In the rows, 128 means zero.
Rotation paths and how fast each direction turns (degrees a step):
Each turn is a multiple of 5 degrees from 10 to 175, or 0.
Each row of a path follows its step; steps can be skipped.
Path 1:
step 0: [134, 180, 125, 136, 167, 151, 126, 119, 143, 130, 152, 115, 133, 92, 135, 174, 143, 125, 131, 132, 125, 121, 156, 103, 129, 82, 110, 146, 145, 105, 93, 163, 181, 128, 133, 108, 121, 112, 138, 111, 119, 177, 108, 122, 127, 113, 147]
step 1: [116, 148, 120, 119, 108, 156, 142, 104, 118, 179, 152, 141, 132, 81, 146, 137, 154, 135, 87, 105, 117, 136, 150, 128, 142, 105, 119, 139, 123, 118, 113, 91, 106, 134, 108, 114, 116, 124, 67, 138, 79, 105, 127, 118, 95, 145, 111]
step 2: [86, 124, 125, 95, 133, 158, 128, 92, 112, 120, 129, 171, 137, 143, 151, 152, 118, 114, 170, 122, 75, 124, 170, 152, 133, 113, 127, 90, 116, 134, 112, 135, 128, 134, 132, 98, 108, 135, 107, 124, 142, 127, 93, 145, 119, 88, 156]
step 3: [115, 94, 97, 100, 150, 152, 86, 155, 141, 148, 132, 147, 145, 99, 139, 119, 144, 86, 148, 144, 161, 119, 151, 148, 164, 121, 103, 166, 126, 133, 120, 166, 163, 144, 118, 111, 112, 106, 115, 112, 135, 115, 134, 124, 85, 153, 115]
step 4: [132, 124, 93, 140, 118, 146, 153, 120, 95, 137, 98, 123, 97, 92, 126, 160, 156, 146, 133, 115, 108, 104, 183, 109, 132, 141, 96, 113, 121, 103, 84, 131, 181, 139, 110, 129, 128, 100, 129, 144, 128, 168, 109, 115, 135, 149, 135]
step 5: [145, 123, 97, 123, 108, 179, 145, 90, 144, 176, 172, 145, 114, 96, 133, 139, 110, 118, 103, 131, 117, 143, 136, 172, 162, 146, 113, 115, 136, 116, 121, 120, 109, 138, 147, 144, 141, 113, 126, 118, 102, 132, 96, 135, 87, 99, 98]
step 6: [110, 138, 127, 100, 131, 128, 103, 122, 116, 114, 149, 160, 105, 110, 137, 127, 107, 112, 125, 126, 96, 124, 143, 125, 136, 94, 110, 91, 121, 149, 105, 149, 154, 149, 99, 85, 124, 146, 117, 132, 161, 170, 135, 193, 107, 115, 91]
step 7: [106, 129, 108, 89, 160, 95, 125, 120, 131, 138, 152, 101, 127, 90, 111, 158, 132, 95, 119, 121, 147, 149, 161, 170, 153, 145, 116, 150, 138, 114, 117, 116, 191, 157, 119, 106, 114, 136, 117, 88, 106, 117, 128, 130, 116, 156, 145]
step 8: [120, 154, 104, 111, 151, 159, 138, 120, 101, 168, 127, 130, 82, 132, 137, 169, 160, 144, 131, 114, 127, 94, 166, 137, 102, 113, 106, 136, 73, 141, 108, 97, 145, 135, 130, 118, 126, 134, 161, 150, 108, 141, 132, 114, 96, 101, 119]
step 9: [136, 133, 88, 100, 143, 165, 148, 140, 105, 142, 146, 146, 99, 104, 165, 123, 135, 102, 108, 128, 115, 162, 121, 137, 149, 115, 129, 152, 148, 94, 129, 158, 128, 117, 151, 87, 144, 139, 101, 130, 114, 124, 77, 152, 115, 83, 132]
[130, 136, 133, 121, 119, 129, 140, 129, 118, 143, 120, 126, 132, 126, 135, 127, 120, 134, 111, 122, 124, 121, 120, 128, 127, 124, 122, 125, 132, 120, 124, 132, 112, 126, 140, 124, 125, 121, 121, 120, 130, 133, 126, 129, 132, 117, 118] => 90
[126, 119, 127, 124, 120, 148, 131, 133, 125, 124, 118, 135, 127, 129, 125, 126, 133, 125, 137, 139, 128, 124, 128, 132, 131, 113, 135, 131, 126, 130, 124, 132, 126, 120, 138, 126, 117, 121, 117, 133, 117, 119, 132, 126, 143, 134, 136] => 45
[124, 132, 123, 134, 128, 123, 126, 124, 123, 130, 124, 121, 133, 123, 140, 129, 128, 138, 129, 127, 138, 139, 137, 136, 121, 131, 131, 134, 125, 134, 113, 125, 127, 118, 123, 142, 125, 128, 129, 140, 108, 134, 123, 124, 135, 123, 118] => 100
Path 2:
step 0: [90, 188, 135, 142, 123, 121, 132, 116, 189, 159, 152, 138, 135, 171, 160, 113, 141, 101, 118, 111, 142, 97, 147, 144, 131, 148, 80, 113, 162, 137, 133, 122, 164, 94, 130, 177, 135, 93, 134, 134, 100, 103, 145, 127, 139, 114, 98]
step 1: [112, 124, 117, 98, 141, 173, 147, 137, 147, 134, 158, 124, 134, 129, 114, 140, 143, 125, 106, 141, 118, 128, 178, 135, 141, 136, 107, 155, 152, 130, 168, 122, 147, 106, 102, 75, 129, 138, 149, 170, 96, 93, 133, 105, 138, 165, 42]
step 2: [124, 91, 139, 131, 133, 190, 103, 114, 155, 104, 190, 107, 117, 182, 98, 131, 180, 120, 109, 121, 146, 118, 147, 148, 152, 116, 94, 105, 149, 156, 155, 134, 153, 116, 146, 130, 142, 104, 157, 117, 120, 127, 125, 129, 156, 159, 176]
step 3: [114, 168, 119, 98, 116, 127, 144, 157, 131, 130, 127, 150, 89, 147, 157, 108, 144, 156, 100, 150, 122, 109, 170, 166, 146, 59, 71, 117, 123, 148, 146, 157, 142, 118, 101, 147, 129, 141, 126, 176, 129, 110, 101, 118, 157, 162, 147]
step 4: [127, 109, 100, 147, 107, 163, 139, 160, 164, 140, 153, 109, 81, 139, 144, 107, 129, 125, 111, 157, 87, 149, 163, 61, 161, 124, 147, 104, 138, 153, 145, 135, 151, 108, 87, 129, 101, 116, 147, 143, 70, 134, 115, 141, 158, 119, 139]
step 5: [69, 127, 116, 135, 67, 120, 136, 107, 114, 129, 140, 120, 160, 138, 161, 137, 143, 147, 130, 175, 132, 91, 144, 104, 135, 141, 71, 83, 137, 166, 139, 116, 130, 127, 154, 133, 124, 128, 173, 115, 82, 108, 116, 90, 150, 140, 143]
step 6: [60, 116, 113, 135, 122, 153, 151, 107, 125, 119, 152, 154, 113, 149, 157, 122, 143, 163, 174, 179, 138, 173, 142, 148, 140, 117, 133, 127, 149, 128, 172, 136, 125, 98, 77, 129, 98, 135, 114, 154, 97, 106, 168, 126, 97, 156, 135]
step 7: [109, 79, 134, 110, 142, 102, 120, 94, 121, 122, 154, 120, 83, 125, 82, 137, 162, 134, 109, 158, 146, 121, 140, 111, 149, 86, 89, 103, 141, 127, 121, 137, 137, 123, 147, 151, 79, 95, 133, 149, 49, 145, 157, 120, 120, 111, 120]
step 8: [99, 140, 144, 110, 136, 147, 186, 107, 175, 172, 142, 146, 97, 127, 119, 91, 122, 116, 140, 174, 128, 161, 134, 130, 98, 107, 70, 116, 127, 158, 100, 119, 109, 140, 128, 165, 133, 115, 170, 144, 131, 111, 165, 87, 140, 138, 138]
step 9: [120, 143, 133, 99, 130, 176, 108, 87, 148, 164, 127, 164, 87, 134, 176, 117, 160, 121, 107, 161, 95, 142, 124, 151, 114, 143, 109, 133, 145, 133, 172, 115, 147, 106, 122, 133, 107, 101, 164, 130, 81, 162, 133, 146, 126, 94, 79]
[128, 136, 136, 132, 126, 127, 123, 128, 128, 115, 133, 113, 113, 137, 130, 137, 128, 135, 131, 133, 132, 129, 124, 134, 128, 118, 125, 142, 122, 109, 128, 133, 133, 133, 135, 130, 116, 132, 119, 131, 130, 132, 133, 125, 128, 134, 140] => 90
[130, 120, 119, 124, 126, 139, 117, 143, 133, 128, 131, 131, 125, 123, 133, 125, 143, 125, 119, 134, 135, 135, 127, 122, 126, 125, 141, 128, 131, 120, 137, 131, 133, 134, 123, 131, 123, 138, 131, 121, 135, 131, 137, 116, 116, 118, 123] => 145
[126, 132, 124, 131, 127, 112, 129, 133, 121, 146, 135, 133, 133, 137, 127, 123, 129, 121, 133, 137, 122, 139, 121, 130, 140, 125, 119, 139, 132, 120, 137, 125, 131, 134, 123, 121, 137, 141, 135, 136, 136, 133, 134, 134, 131, 129, 127] => 140
[135, 122, 127, 133, 127, 129, 124, 134, 137, 144, 131, 114, 127, 115, 116, 141, 116, 129, 131, 125, 129, 132, 134, 119, 124, 131, 119, 125, 130, 130, 123, 121, 131, 134, 125, 128, 113, 139, 132, 125, 127, 126, 130, 123, 137, 139, 121] => 110
[127, 130, 123, 145, 121, 118, 122, 120, 134, 126, 131, 120, 134, 127, 126, 127, 132, 133, 136, 139, 132, 116, 123, 133, 132, 144, 140, 128, 126, 125, 125, 136, 130, 124, 119, 134, 135, 136, 124, 133, 118, 116, 131, 120, 129, 124, 118] => 65
Path 3:
step 0: [130, 143, 132, 116, 106, 150, 113, 122, 121, 144, 118, 153, 106, 110, 153, 132, 124, 141, 110, 162, 141, 116, 140, 115, 108, 143, 151, 104, 156, 139, 167, 129, 214, 132, 146, 108, 126, 106, 117, 164, 106, 92, 118, 174, 106, 169, 134]
step 1: [101, 130, 98, 143, 119, 107, 132, 157, 113, 121, 89, 153, 139, 110, 102, 161, 142, 183, 134, 128, 114, 136, 130, 138, 146, 137, 137, 90, 101, 142, 98, 146, 102, 120, 96, 126, 125, 151, 164, 100, 171, 166, 186, 133, 140, 132, 151]
step 2: [109, 170, 123, 122, 135, 124, 138, 140, 130, 138, 157, 95, 117, 118, 103, 148, 141, 91, 137, 142, 157, 93, 118, 112, 135, 146, 134, 169, 107, 147, 133, 95, 112, 135, 78, 160, 150, 120, 104, 150, 114, 85, 88, 105, 106, 88, 140]
step 3: [140, 121, 178, 143, 123, 141, 130, 156, 168, 155, 95, 113, 110, 141, 146, 129, 93, 142, 110, 116, 82, 113, 100, 147, 139, 136, 103, 145, 125, 118, 124, 100, 117, 118, 181, 65, 119, 121, 148, 127, 106, 110, 135, 168, 149, 133, 142]
step 4: [117, 114, 106, 148, 121, 90, 180, 92, 135, 95, 130, 137, 145, 123, 111, 98, 116, 132, 128, 97, 143, 151, 140, 107, 133, 134, 127, 143, 81, 162, 109, 162, 138, 116, 133, 125, 124, 152, 95, 99, 153, 153, 104, 140, 89, 143, 78]
step 5: [160, 125, 90, 95, 131, 145, 79, 147, 146, 134, 176, 146, 89, 116, 114, 118, 157, 112, 164, 170, 149, 153, 154, 111, 133, 121, 112, 128, 155, 128, 143, 119, 135, 91, 133, 88, 122, 113, 134, 107, 98, 112, 118, 118, 110, 117, 163]
step 6: [131, 137, 127, 162, 96, 83, 116, 153, 136, 153, 99, 133, 122, 134, 145, 129, 119, 112, 99, 92, 138, 92, 128, 121, 138, 134, 138, 84, 136, 102, 156, 144, 141, 133, 106, 113, 114, 131, 137, 136, 134, 133, 189, 107, 182, 117, 72]
step 7: [92, 136, 127, 107, 141, 120, 162, 138, 105, 98, 130, 127, 127, 161, 139, 85, 142, 162, 152, 131, 132, 119, 153, 123, 149, 120, 142, 140, 105, 144, 116, 123, 143, 153, 90, 159, 132, 133, 88, 149, 104, 148, 81, 166, 171, 121, 182]
step 8: [136, 129, 162, 156, 117, 182, 146, 140, 105, 149, 140, 106, 102, 100, 98, 168, 117, 121, 133, 146, 126, 130, 129, 135, 179, 132, 138, 109, 174, 126, 99, 129, 160, 137, 156, 111, 173, 155, 177, 114, 116, 104, 117, 127, 109, 142, 117]
step 9: [131, 142, 125, 150, 112, 114, 136, 146, 152, 142, 100, 161, 107, 100, 129, 133, 109, 150, 112, 123, 149, 140, 150, 130, 90, 140, 145, 181, 98, 100, 151, 101, 98, 154, 133, 157, 97, 167, 92, 88, 175, 125, 157, 136, 118, 146, 124]
[128, 131, 115, 122, 137, 133, 124, 121, 121, 119, 125, 127, 124, 118, 118, 118, 132, 131, 135, 138, 125, 118, 128, 130, 125, 135, 119, 127, 122, 121, 143, 128, 122, 132, 135, 125, 137, 128, 121, 137, 119, 117, 118, 131, 135, 138, 129] => 145
[127, 134, 124, 133, 126, 130, 111, 125, 129, 130, 129, 132, 139, 124, 117, 130, 131, 123, 128, 121, 127, 128, 132, 118, 128, 128, 129, 119, 132, 134, 127, 142, 131, 131, 122, 128, 133, 116, 119, 134, 137, 122, 139, 141, 140, 116, 141] => 70
[130, 136, 124, 119, 127, 123, 116, 135, 116, 126, 137, 126, 125, 137, 130, 132, 124, 132, 132, 130, 126, 131, 134, 142, 126, 119, 128, 144, 113, 116, 126, 129, 134, 134, 129, 129, 123, 117, 128, 116, 125, 126, 134, 145, 127, 129, 129] => 170
[121, 130, 122, 131, 132, 129, 126, 113, 119, 125, 126, 129, 134, 123, 121, 128, 131, 137, 117, 130, 136, 132, 140, 113, 138, 127, 131, 126, 129, 124, 117, 125, 137, 124, 145, 128, 121, 132, 142, 125, 129, 130, 124, 137, 117, 134, 133] => 95
Path 4:
step 0: [94, 144, 135, 164, 119, 128, 131, 181, 160, 141, 164, 90, 100, 123, 119, 137, 131, 133, 133, 135, 100, 71, 150, 97, 112, 109, 164, 135, 136, 121, 147, 132, 121, 123, 160, 75, 121, 114, 99, 104, 122, 141, 99, 156, 131, 96, 122]
step 1: [132, 144, 150, 109, 153, 163, 90, 168, 177, 139, 119, 126, 123, 87, 140, 157, 117, 136, 130, 123, 115, 125, 124, 124, 162, 122, 138, 133, 140, 125, 110, 133, 157, 114, 106, 68, 122, 125, 164, 88, 92, 152, 179, 134, 129, 114, 135]
step 2: [88, 126, 120, 136, 142, 147, 107, 148, 122, 142, 150, 106, 140, 135, 171, 126, 163, 118, 130, 130, 147, 171, 108, 191, 128, 149, 116, 167, 115, 157, 86, 126, 104, 145, 133, 84, 138, 91, 106, 99, 101, 107, 164, 133, 118, 132, 131]
step 3: [140, 97, 172, 142, 150, 121, 109, 102, 127, 144, 155, 117, 120, 107, 146, 138, 106, 92, 112, 122, 121, 73, 151, 162, 142, 152, 74, 136, 158, 126, 93, 110, 126, 136, 152, 111, 135, 80, 101, 159, 131, 112, 136, 133, 96, 142, 131]
step 4: [152, 129, 119, 125, 61, 131, 116, 107, 124, 151, 135, 115, 64, 128, 114, 171, 151, 149, 93, 122, 102, 112, 130, 133, 182, 129, 59, 115, 125, 130, 110, 121, 116, 124, 121, 120, 129, 139, 105, 115, 114, 112, 117, 132, 140, 123, 162]
step 5: [119, 133, 85, 133, 93, 126, 140, 196, 144, 136, 126, 115, 116, 116, 128, 141, 120, 162, 136, 150, 86, 88, 147, 101, 109, 137, 131, 131, 103, 132, 95, 132, 108, 135, 131, 115, 106, 110, 77, 141, 101, 128, 95, 172, 103, 103, 135]
step 6: [106, 161, 117, 124, 146, 171, 106, 141, 186, 99, 76, 120, 142, 109, 156, 140, 87, 120, 149, 134, 114, 101, 129, 113, 152, 138, 115, 115, 160, 121, 91, 116, 130, 129, 110, 98, 113, 155, 130, 149, 83, 145, 151, 148, 156, 106, 144]
step 7: [87, 140, 149, 129, 151, 187, 142, 110, 128, 91, 138, 110, 123, 137, 164, 120, 142, 143, 127, 129, 98, 173, 98, 179, 122, 169, 121, 133, 113, 118, 103, 143, 105, 149, 115, 92, 120, 108, 93, 117, 103, 131, 128, 133, 171, 148, 143]
step 8: [109, 114, 192, 131, 175, 145, 139, 114, 113, 102, 148, 96, 128, 126, 148, 136, 114, 119, 91, 104, 101, 72, 141, 163, 117, 116, 100, 147, 144, 121, 95, 146, 113, 140, 133, 152, 116, 89, 131, 127, 164, 106, 114, 164, 123, 101, 136]
step 9: [149, 160, 148, 132, 120, 99, 111, 84, 119, 123, 114, 97, 102, 113, 99, 185, 163, 141, 118, 121, 93, 126, 111, 121, 154, 125, 69, 109, 107, 146, 95, 146, 147, 132, 91, 139, 102, 131, 125, 100, 153, 121, 156, 157, 124, 105, 134]
[129, 116, 137, 124, 132, 117, 138, 123, 123, 121, 135, 122, 131, 123, 118, 127, 138, 123, 126, 119, 131, 138, 113, 121, 137, 118, 116, 138, 131, 132, 124, 123, 127, 132, 130, 131, 130, 121, 130, 139, 115, 137, 124, 134, 120, 125, 133] => 65
[124, 123, 130, 131, 133, 137, 120, 125, 128, 136, 141, 141, 129, 125, 117, 123, 129, 116, 122, 122, 134, 126, 130, 127, 123, 126, 124, 125, 129, 130, 114, 144, 130, 147, 124, 138, 121, 129, 126, 123, 120, 120, 126, 123, 137, 135, 123] => 70
[124, 122, 138, 122, 130, 135, 124, 115, 133, 123, 140, 130, 115, 133, 125, 131, 127, 126, 135, 126, 128, 129, 135, 134, 124, 121, 127, 127, 130, 115, 142, 110, 127, 130, 130, 120, 131, 129, 120, 134, 130, 119, 115, 130, 138, 139, 131] => 90
[120, 124, 126, 131, 140, 134, 126, 140, 132, 112, 132, 124, 127, 111, 129, 129, 130, 126, 122, 138, 132, 136, 124, 133, 137, 135, 125, 133, 133, 137, 128, 124, 128, 128, 120, 128, 132, 120, 138, 127, 146, 124, 120, 121, 136, 132, 121] => 65
[131, 125, 134, 135, 134, 119, 118, 127, 130, 119, 123, 128, 136, 134, 111, 135, 115, 137, 133, 126, 126, 132, 133, 121, 141, 132, 118, 118, 136, 128, 131, 136, 137, 120, 131, 123, 130, 124, 128, 125, 124, 125, 138, 120, 140, 132, 136] => 135
